128 stands for zero in the data rows.
Here are some points:
[110 117 116 135 135 148  73 146 129 149 153 113  80 128 126 113 112 113
 109 129 143]
[102 135 158 113 120 126 160 129 110 128 126 159 105 131 125  84 107 105
 146 109 130]
[113 181 129 175 126 132 100 164 123 117 118 126 131 110 160 162 104 114
 137  67 138]
[ 96  82  95 130 143 153 154 121  88 148 143 144  97 157 109 104 119 115
 135 124 119]
[153  99 169  73 119  97 153  85 152 140 123 131 143 119  89 128 141 140
 137 152 124]
[173 153 143 121 107  97 107 128 186  95 103 105 173 104 128 189 151 161
 126 141 138]
[147 151 144 130 102 111 127 120 171 124 118 116 162 106 157 152 118 158
 127 134 131]
[168  93 150  76 113 105 183 106 121 123  94 135 144 111  88 120 167 115
 155 132 113]
[114 128 137 139 123 120 136 119 114 131 137 156 124 146 140 127  99 151
 147 129 129]
[145  84 157  89 104 103 121 111 146 140 129 134 112 116 102 115 132 129
 137 151 134]
[150 165 134 153 108 126  80 151 170 131 144  92 180 124 187 184 122 155
 118 135 138]
[151  81 105 102 159 155 116  99 146 125 149 117  99 154 116  86 156 137
 114 200 114]
[125 165 153 142 103 105 147 130 127 134 123 130 189 126 141 158 102 147
 135  96 121]
[119  84 109 103 176 157 137  90  95 167 181 139  86 150  85  74 134 127
 107 157  98]
[151 180 141 134  99 117  89 178 157 101  98 110 150  99 150 126 158 109
 116 125 144]
[159 124 133 118 106 103 172 140 150  84  76 144 160  94 113 104 166 107
 163 128 109]
[111 109 123 139 118 116 146 132 127 139 129 137 138 133 127 157  95 141
 149 108 128]
[124 105 145  99 130 116 156 107  96 133 123 152 132 147 101 121 131 130
 137 130 120]
[126 123 113 137 154 149 139 129 111 138 137 125 110 123 111  92 136  98
 133 119 103]
[103 116  99 136 187 173 106 116  87 171 194 129  78 143 116  78 116 112
  91 127 102]
[118 131 113 149 155 157 124 156  89 152 142 109 108 119 107 108 131  75
 121  91 119]
[128  92 134  96 123 134 129 113 150 153 131 111 107 107 104  88 126 110
 127 140 122]
[128 101 155  88 116 109 185  85 107 127 123 157 143 144 107 109 125 140
 151 153 116]
[115 153 127 163 127 132  99 138 131 132 130 118 126 131 163 164  95 148
 133 109 147]
[101 168  86 165 158 190  85 165 121 132 136  92  92 133 162  81 136  84
  96 108 132]
Then 10 other points, each followed by its number:
[130 157 156 141  99 111 109 128 159 138 128 113 144  99 156 161  96 143
 136  96 146] 0
[123 180 107 184 115 133 118 151 132 122 132 119 181 135 196 169 123 150
 118 101 132] 1
[167 155 156 113  99  98 152 139 145 108  89 116 178  97 130 156 162 124
 154 115 135] 2
[ 98  61 108 108 155 148 160 100  83 138 142 171  69 158  93  74 116 113
 137 153 125] 3
[132 110 169  90 133 120 169  86 141 124 126 169 120 132 102  81 114 132
 116 159 121] 4
[140 102  98 111 152 162 107 157 130 121 115 105  95 126 112  63 174  71
 107 133 108] 5
[154 105 121 100 144 120 168 110 101 118 121 141 141 149  99 122 179 122
 132 155 108] 6
[144 130 151 127 119 113 123 120 152 123 117 126 141 109 122 155 124 145
 142 123 132] 7
[131 111 156  91 105 105 159 114 132 123 131 152 118 137 109 106 122 125
 141 156 131] 8
[128 148  68 183 190 189  59 170 102 158 175  70  92 118 131 121 143  91
 102  99 101] 9
Which of these numbered points is nearest to each point below, ignoring the 2 directions in which the first points spread most? Its number follows each.
[102 112 113 141 125 138 131 129 143 103 115 139 122 139 156 135 108 149
 129 139 144] > 3
[111 177 169 125 110 121 137 127 160 106 120 150 149 123 165 123 103 139
 110 120 139] > 4
[124 189 156 151 114 119  80 143 161 147 155 108 154 104 170 164  95 135
 102  96 145] > 0
[ 90 134  90 163 142 142  98 150 119 123 140 131  91 140 147 137 100 128
 123 121 153] > 3
[153 140 131 116 132 122 138 116 130 119 124 137 163 140 123 129 166 131
 120 146 118] > 6
[131 179 175 129 105 107 124 133 167 115 118 138 160 109 153 136 107 134
 109 117 134] > 4
[ 96  82  88 138 154 154 121 130  87 143 159 145  78 160 120 101 108 114
 120 135 134] > 3
[132  78 120 109 156 144 181 114  73 148 133 139  96 130  66  78 143  75
 139 108 105] > 2
[ 95 182  86 177 171 187  44 163 155 136 165  84  71 134 179 100 103 114
  69 135 145] > 4
[129  98  82 141 144 141 149 104 110 129 155 127 127 162 144 132 136 157
 130 157 109] > 1
[152 145 164 112  97  98 177 127 125 108  85 141 174 109 121 141 147 115
 158  97 131] > 2
[139 101 137  80 131 120 186 111 112 111  97 145 115 130  89  81 168 103
 135 144 119] > 2
[107 177 102 175 123 147 114 153 132 115 134 127 152 131 192 133 110 139
 107 107 128] > 1
[144 180 154 158 112 112 116 170 132 141 114 102 167  91 135 170 121 108
 128  74 135] > 2
[191  50 134  83  90  74 163 112 141 113  96 134 174 108  76 177 179 152
 171 155 117] > 9
[141 129 143 112 119 120 145 121 143 136 107 112 134 101 117 105 141 109
 129 127 113] > 2
[154 174 144 129 107  97 117 143 147 105 106 111 190 132 152 188 157 145
 135 124 133] > 6
[148 111 120 115 139 134 116 129 117 129 123  94 120 114  92 153 136 119
 136  97 110] > 9
[131  97 116 129 152 142 122 105 119 149 142 119  92 127 100 124 129 124
 127 135 119] > 7
[102 118 122 137 109 124 163 123 131  94 108 168 136 141 148 115 108 150
 127 133 134] > 3
[167 104 157  73  96  91 199 105 155  67  64 173 159 102  89 104 176 126
 164 147 128] > 2
[129 113 142 100 150 129 181  99  90 137 136 158 116 138  90  77 137 113
 130 135  91] > 2
[183 114 169  81  84  78 183  93 162 109 115 154 193 131 123 149 165 171
 142 180 114] > 1
[138 141  96 149 136 148  98 156 129 143 139  75 133 126 152 145 142 117
 115 123 125] > 9
[102  74 111 109 139 137 188  96 114  97 114 182 110 168 117  81 126 154
 128 176 122] > 3
[125 164 102 145 145 138  98 146 115 125 137  94 127 146 154 162 146 127
 109 125 144] > 6
[115 110 163 115 130 128 134 113 115 137 142 155 107 124 107 117  94 133
 144 115 125] > 0
[115  99  82 135 182 159 125 108  60 140 134 123 105 169  89 122 149  94
 113 127 128] > 6
[102 156 102 165 140 139  60 162 149 123 125  89 107 108 154 170 102 120
 107 108 164] > 7
[128 152 137 142  81  92 144 147 148 103  86 142 190 113 149 178 123 151
 158 111 142] > 3
[142 122 170 107 113 107 135 114 134 160 129 123 131 103  90 136 119 119
 134 106 118] > 0
[132 105 148 108 107 103 153  96 141 114 117 139 138 113 134 157 107 146
 137 128 135] > 0
[142  79 119 100 130 131 152  96 138 133 131 115 124 130 111 112 140 138
 133 164 105] > 7
[116  85 130 105 114 119 150 114 148 104  98 156 106 136 108 109 115 140
 136 159 141] > 3
[125 194 153 152 106 114  96 161 144 123 126 116 140 116 162 147 116 121
 123 115 142] > 8
[111 157  66 190 167 184  69 171  87 174 179  79  90 134 159 127 123  93
  97  90 112] > 9
